In the rows, 128 means zero.
Each path below is one point turned by a fixed rotation once a step. After each direction that follows a path, write how fast that rotation turns it, in degrees per step (0 if it stays still).
Each turn is a multiple of 5 degrees from 10 to 175, or 0.
Each row of a path follows its step; steps can be skipped.
Rotation 1:
step 3: [130 128 128 124 130 117 132 143 128 131 128 130 128 135 119 137 128 131
 127 137 127 112 133 124 127 129 123 128 137 124 124 132 124 123 120 123
 133 128 127 128 119]
step 4: [130 129 122 125 134 122 133 125 132 135 115 125 121 125 124 135 116 121
 129 131 125 124 120 139 139 117 128 130 132 120 128 124 125 126 133 130
 120 121 131 128 128]
step 6: [127 135 129 127 129 119 129 126 132 132 124 128 128 136 123 124 113 139
 133 137 126 129 129 133 125 121 127 129 135 115 125 138 129 131 115 127
 135 125 130 127 129]
step 7: [125 141 122 131 140 129 138 127 132 132 126 129 127 132 124 140 130 125
 125 130 118 124 118 123 134 117 133 135 130 129 129 130 132 131 130 122
 129 137 139 128 125]
step 11: [129 135 127 136 135 123 136 132 130 125 121 132 125 137 127 133 123 136
 121 129 134 124 130 124 124 121 125 127 138 123 125 118 123 136 118 137
 128 122 127 139 126]
step 14: [125 135 124 123 132 125 139 128 127 123 116 126 134 127 129 130 115 129
 129 125 132 123 129 135 135 123 128 126 124 110 116 124 129 128 127 131
 128 129 136 131 134]
step 18: [127 135 141 135 130 118 132 130 127 137 136 134 127 125 126 126 121 129
 135 133 123 122 134 129 124 126 129 132 137 118 124 128 125 118 117 129
 133 138 129 129 133]
step 22: [126 135 127 124 127 125 135 131 128 130 119 134 120 133 136 130 125 129
 123 126 111 125 116 138 125 123 136 128 127 119 118 129 133 129 125 127
 135 128 133 120 127]
step 24: [127 141 121 135 137 125 129 129 128 131 122 127 131 136 126 137 121 129
 130 127 128 120 123 124 136 124 126 129 129 115 129 129 139 120 121 129
 118 128 136 127 134]
Speeds:
[128 126 127 129 127 129 127 128 131 126 127 129 128 127 128 129 126 127
 128 126 125 129 123 128 128 128 129 127 127 123 127 130 127 131 129 126
 126 129 126 131 127] | 140
[127 128 130 130 128 128 130 128 128 129 129 129 128 127 127 126 131 125
 126 125 129 130 128 126 126 126 127 130 128 127 131 127 125 127 124 126
 128 130 128 129 128] | 40
[128 128 128 127 130 130 132 128 129 126 128 126 128 125 129 130 127 127
 127 126 126 129 129 127 126 129 128 127 126 130 127 124 127 131 129 130
 130 124 130 130 128] | 120
Rotation 2:
step 0: [125 126 130 135 126 135 127 129 132 121 122 132 129 123 130 120 118 117
 131 137 134 127 122 128 123 129 138 137 119 131 126 123 130 139 125 127
 135 129 136 132 128]
step 4: [128 111 138 130 135 126 128 130 129 123 127 117 127 132 120 129 134 128
 127 124 138 135 130 120 135 137 129 132 126 119 126 124 133 131 134 127
 128 128 137 132 129]
step 7: [120 128 124 132 123 131 132 126 126 126 138 117 130 121 138 126 117 123
 122 137 123 129 127 126 132 128 125 120 127 132 129 139 124 131 124 136
 122 134 136 137 126]
step 10: [126 132 131 119 125 136 120 137 127 133 136 133 129 134 122 132 129 134
 128 126 128 126 114 133 126 138 118 127 133 130 130 121 130 123 133 130
 128 127 122 138 120]
step 13: [122 118 129 120 131 125 137 132 134 132 114 124 123 134 131 131 128 129
 129 123 126 124 134 128 128 130 124 115 133 136 122 126 126 132 125 131
 138 136 125 120 129]
step 15: [127 141 141 130 124 124 130 125 121 138 125 129 129 131 125 122 130 123
 131 117 130 138 132 127 129 128 121 132 126 117 122 134 126 131 128 121
 124 132 128 134 128]
step 16: [120 123 120 132 135 134 121 128 127 126 134 129 120 132 129 124 137 126
 122 133 133 137 130 126 132 134 136 134 128 135 132 124 134 129 130 120
 133 132 141 135 136]
step 22: [128 125 135 122 120 130 128 133 122 127 136 142 130 138 125 142 130 125
 134 125 130 133 128 127 130 134 127 117 124 120 133 124 131 123 123 129
 133 132 130 130 125]
step 24: [130 131 139 128 134 134 137 125 140 129 124 127 128 125 136 125 129 131
 130 127 125 126 136 133 141 128 125 126 131 133 130 124 121 117 131 127
 114 127 130 126 134]
Speeds:
[128 131 130 131 131 126 129 127 126 127 128 129 129 129 131 128 129 127
 127 129 129 129 129 130 127 130 129 128 131 131 128 132 126 126 128 127
 129 129 131 131 128] | 40
[131 126 129 128 130 128 126 127 125 128 131 128 128 128 128 133 126 125
 127 131 127 127 129 126 130 128 128 127 129 128 129 127 127 126 128 131
 124 125 128 127 127] | 25
Rotation 3:
step 0: [131 121 123 131 119 124 142 132 128 126 125 131 133 128 139 136 123 129
 131 127 126 127 127 131 122 121 127 127 129 138 134 126 131 130 125 126
 136 131 120 137 123]
step 4: [139 126 128 125 129 132 127 127 122 114 124 123 126 122 126 123 139 129
 133 130 130 132 118 133 132 125 126 131 131 131 126 123 117 127 128 121
 119 133 133 126 128]
step 7: [131 118 130 134 135 121 135 133 129 121 120 131 129 120 132 125 136 119
 128 122 121 133 122 123 121 126 131 132 123 135 130 129 135 124 129 123
 130 134 131 126 126]
step 13: [135 122 116 131 126 127 124 125 118 128 129 130 131 127 126 129 133 138
 133 124 125 131 131 126 138 121 132 132 129 132 132 126 115 128 121 124
 121 118 129 122 131]
step 19: [127 115 123 130 130 127 129 138 120 132 125 121 126 126 139 132 134 118
 125 125 130 133 127 126 124 126 133 124 124 128 120 133 129 120 126 129
 125 131 127 134 117]
step 22: [131 125 125 125 136 122 124 125 111 136 128 124 123 127 123 134 130 129
 126 120 124 134 121 125 133 130 124 129 127 126 123 131 116 128 134 129
 127 124 123 120 125]
step 26: [121 118 128 122 133 123 130 128 132 124 121 132 130 134 134 137 128 123
 131 123 121 127 135 136 123 126 133 124 121 136 131 131 130 127 123 132
 129 118 129 140 127]
step 30: [134 120 129 139 129 118 137 128 130 118 127 124 132 122 128 132 134 127
 137 127 127 130 116 123 129 123 121 127 135 125 121 131 129 129 130 129
 120 131 124 123 125]
step 32: [136 122 129 121 123 134 136 131 125 125 123 126 136 130 138 127 130 137
 126 122 130 127 118 137 129 122 121 125 127 132 136 123 120 129 130 124
 128 133 126 121 128]
Speeds:
[126 128 125 130 130 129 127 130 127 132 130 130 128 126 127 128 127 127
 128 131 128 131 123 128 129 129 130 129 129 129 125 126 128 127 127 128
 129 125 127 127 127] | 125
[128 129 126 126 131 131 127 129 128 125 127 131 125 130 126 128 128 128
 127 128 127 128 129 131 129 129 125 130 127 130 128 129 127 130 125 126
 125 128 127 129 131] | 35
[128 129 125 129 127 126 128 127 128 130 127 132 128 129 130 126 128 128
 131 130 129 127 132 128 130 127 129 127 128 129 131 126 130 129 128 128
 127 124 127 130 128] | 140
Rotation 4:
step 0: [133 131 121 116 135 127 125 136 134 134 130 128 131 127 123 128 126 133
 127 126 131 126 126 123 138 134 120 126 124 129 126 128 131 133 118 127
 130 133 124 129 111]
step 5: [132 129 125 123 129 126 131 141 124 118 122 127 127 132 129 131 127 128
 135 117 130 130 133 134 132 147 124 131 124 132 123 131 127 126 124 131
 129 132 122 127 133]
step 7: [126 128 126 130 133 125 122 122 126 127 121 125 133 118 125 122 130 128
 119 125 125 141 133 118 136 129 129 128 123 128 121 125 129 130 126 133
 138 132 123 117 121]
step 13: [135 125 125 123 135 126 127 138 126 122 124 129 132 131 123 125 125 124
 136 120 132 123 135 124 133 135 114 123 121 137 129 126 119 126 128 126
 129 127 128 126 120]
step 18: [126 131 125 123 127 129 127 135 127 117 127 121 129 132 124 125 124 131
 135 127 117 131 123 133 135 138 118 131 131 131 130 129 140 122 115 125
 126 130 130 126 124]
step 22: [121 128 122 122 137 127 121 131 127 132 133 134 119 131 127 136 123 134
 127 130 121 131 134 120 124 133 120 128 127 132 123 134 119 133 133 134
 128 127 128 116 125]
step 28: [133 127 125 128 131 134 118 125 118 120 125 127 127 116 128 119 119 133
 122 123 127 127 121 126 126 132 125 120 130 134 134 129 128 123 118 133
 127 121 126 121 121]
step 29: [127 131 129 136 137 119 127 121 133 129 129 134 130 124 128 124 123 126
 130 125 127 131 135 127 130 143 122 125 129 128 130 122 112 130 125 121
 124 123 127 124 121]
step 31: [123 128 124 130 135 129 118 134 128 124 124 123 127 131 128 125 123 129
 138 126 126 123 120 114 133 134 117 132 132 131 124 129 128 122 117 137
 129 130 128 128 132]
Speeds:
[126 129 128 131 126 129 125 125 129 124 129 128 128 128 130 124 127 128
 125 127 130 130 127 126 126 126 130 128 125 126 130 127 129 128 127 130
 129 127 126 127 129] | 85
[130 129 129 131 129 131 127 130 131 129 130 127 126 125 128 127 127 129
 127 131 127 128 127 132 128 128 129 128 129 128 128 126 130 128 125 126
 127 128 128 128 123] | 40
[126 127 126 130 128 128 131 130 130 129 130 127 126 131 130 126 127 129
 129 128 126 128 128 128 130 131 129 128 127 129 128 127 128 124 126 128
 129 131 127 130 132] | 55
[127 132 129 128 125 128 131 130 127 127 127 127 126 126 128 129 126 126
 130 127 131 131 127 130 129 130 130 130 131 124 129 127 129 127 130 129
 128 128 128 128 129] | 115
[126 130 126 126 128 127 130 125 128 128 129 127 128 129 125 126 129 128
 126 130 124 130 128 129 126 130 125 130 127 127 129 124 129 129 131 127
 130 126 129 126 127] | 95
[127 126 126 125 128 129 128 128 130 126 128 128 129 130 126 128 126 127
 130 127 129 128 127 131 126 127 131 125 129 127 128 128 127 124 126 129
 132 127 131 127 127] | 145
Rotation 5:
step 1: [124 126 125 117 125 130 132 134 129 126 135 136 128 128 118 134 126 131
 119 128 128 130 131 134 124 139 131 129 123 136 140 132 123 128 138 122
 125 123 132 127 133]
step 2: [119 135 129 117 128 128 133 125 120 129 126 129 134 126 122 124 131 137
 117 131 126 119 127 134 124 131 128 132 124 125 135 144 128 131 129 121
 129 123 121 129 133]
step 4: [126 129 119 124 134 129 131 128 127 128 133 130 119 129 121 129 128 134
 118 136 126 124 128 129 122 132 127 125 132 126 136 135 127 133 145 120
 121 135 126 136 128]
step 6: [126 127 118 118 120 122 131 126 133 129 135 133 126 117 127 130 130 133
 118 127 125 131 128 143 116 126 127 125 130 134 137 131 132 129 129 128
 125 133 128 131 131]
step 8: [129 132 118 118 135 128 132 124 130 128 128 139 135 117 117 124 133 129
 124 127 130 126 135 130 121 134 126 124 134 128 136 131 124 122 129 131
 126 124 124 128 118]
step 15: [131 130 129 115 133 125 129 117 126 132 128 135 126 121 126 129 137 132
 124 123 123 126 131 125 117 119 125 135 118 127 133 131 126 130 134 120
 135 127 123 132 124]
step 17: [125 129 118 123 138 133 132 136 131 131 126 133 123 121 122 132 139 125
 124 127 123 132 133 135 125 124 134 129 125 127 127 125 126 133 141 117
 130 126 134 129 120]
step 25: [126 133 120 123 132 135 135 131 128 118 128 134 134 120 121 120 136 135
 130 132 123 130 134 132 124 118 132 128 131 134 130 125 126 135 128 129
 131 119 123 136 123]
step 28: [126 137 123 125 134 132 128 128 126 128 126 140 139 124 126 128 134 137
 127 122 133 135 131 130 127 122 132 136 125 137 143 127 129 127 130 123
 124 127 119 135 127]
Speeds:
[125 126 128 126 129 129 130 126 129 128 129 127 129 130 128 126 128 130
 129 127 131 127 129 128 128 125 126 128 128 130 129 129 126 127 126 127
 131 126 123 126 126] | 110
[127 128 127 130 130 130 129 129 130 131 126 126 126 128 130 130 128 130
 127 125 132 130 129 128 129 126 127 129 129 127 128 127 131 129 130 126
 125 131 127 129 127] | 60
[128 127 128 128 127 128 126 126 130 131 129 126 129 126 125 127 129 130
 127 127 130 125 126 128 125 131 127 125 128 127 128 128 127 128 129 127
 125 128 130 126 129] | 10
[129 131 128 128 129 126 128 126 129 128 129 130 129 129 129 131 129 126
 127 129 131 129 129 131 128 126 129 128 127 129 130 128 125 126 130 128
 127 130 130 124 125] | 160
[127 127 129 129 126 128 128 132 128 127 127 131 129 128 131 123 126 129
 125 130 131 127 127 128 128 128 129 128 126 126 131 128 127 129 130 131
 127 129 127 127 130] | 10
Rotation 6:
step 7: [125 138 123 135 127 132 127 118 131 134 125 133 112 134 133 123 119 124
 126 123 134 132 125 130 129 125 138 126 126 120 126 133 122 128 121 129
 134 126 128 127 129]
step 10: [125 129 118 133 117 125 129 120 117 123 123 128 120 128 127 127 125 133
 126 119 131 137 127 128 135 128 127 127 121 123 123 130 122 126 118 132
 120 122 129 135 126]
step 13: [129 130 119 145 127 127 135 122 132 126 126 126 124 131 128 127 130 127
 124 117 118 130 124 137 126 131 132 133 133 122 128 132 131 126 121 134
 129 122 131 136 127]
step 17: [126 128 132 129 126 123 130 131 133 130 130 124 123 130 127 108 132 124
 128 126 123 126 118 130 125 122 134 127 131 131 125 130 128 120 121 120
 136 118 134 130 134]
step 20: [123 127 127 127 120 124 130 129 129 124 125 129 120 130 127 125 120 124
 131 133 126 129 126 132 140 120 135 120 124 129 128 128 121 126 117 116
 138 124 123 123 129]
step 27: [130 128 122 127 117 129 116 123 128 125 128 127 130 135 127 119 136 125
 121 125 127 129 124 128 127 122 128 131 120 129 128 121 135 135 118 131
 121 120 136 135 131]
step 28: [121 132 121 140 120 120 133 127 130 120 123 131 127 135 128 121 119 129
 130 125 128 135 122 136 137 128 126 132 129 126 126 132 125 120 120 136
 132 124 128 125 127]
step 31: [130 114 121 136 123 124 129 126 123 131 128 126 119 134 125 122 130 126
 124 127 122 130 131 143 131 125 129 133 132 126 129 127 118 126 117 134
 128 125 128 132 128]
step 32: [117 128 121 135 126 122 128 128 135 125 123 118 125 127 128 123 128 129
 125 125 122 125 120 134 123 124 129 121 128 132 127 132 140 127 123 117
 128 119 134 121 125]
Speeds:
[129 130 125 128 129 125 130 130 125 130 130 128 127 126 123 129 127 127
 128 127 129 130 125 130 125 128 129 126 127 128 128 127 128 127 129 125
 130 129 128 128 129] | 120
[128 132 127 125 125 126 127 129 127 129 129 130 127 128 130 127 127 127
 129 129 127 128 129 126 129 125 131 127 129 124 127 128 127 124 130 129
 128 126 129 127 126] | 140
[128 128 130 124 131 129 127 131 128 124 127 126 128 127 130 128 129 124
 127 130 125 129 127 127 129 126 128 126 128 129 127 127 129 128 127 125
 129 129 129 128 128] | 120
[128 128 129 129 127 130 129 130 124 126 127 130 129 131 129 125 127 128
 127 127 126 128 126 129 128 132 129 127 130 129 127 126 125 128 129 130
 130 130 129 129 126] | 125
[128 126 125 125 127 125 130 126 129 128 124 128 128 129 130 126 129 128
 130 127 128 126 128 128 126 128 130 129 126 128 126 127 130 131 130 125
 127 132 126 128 127] | 125
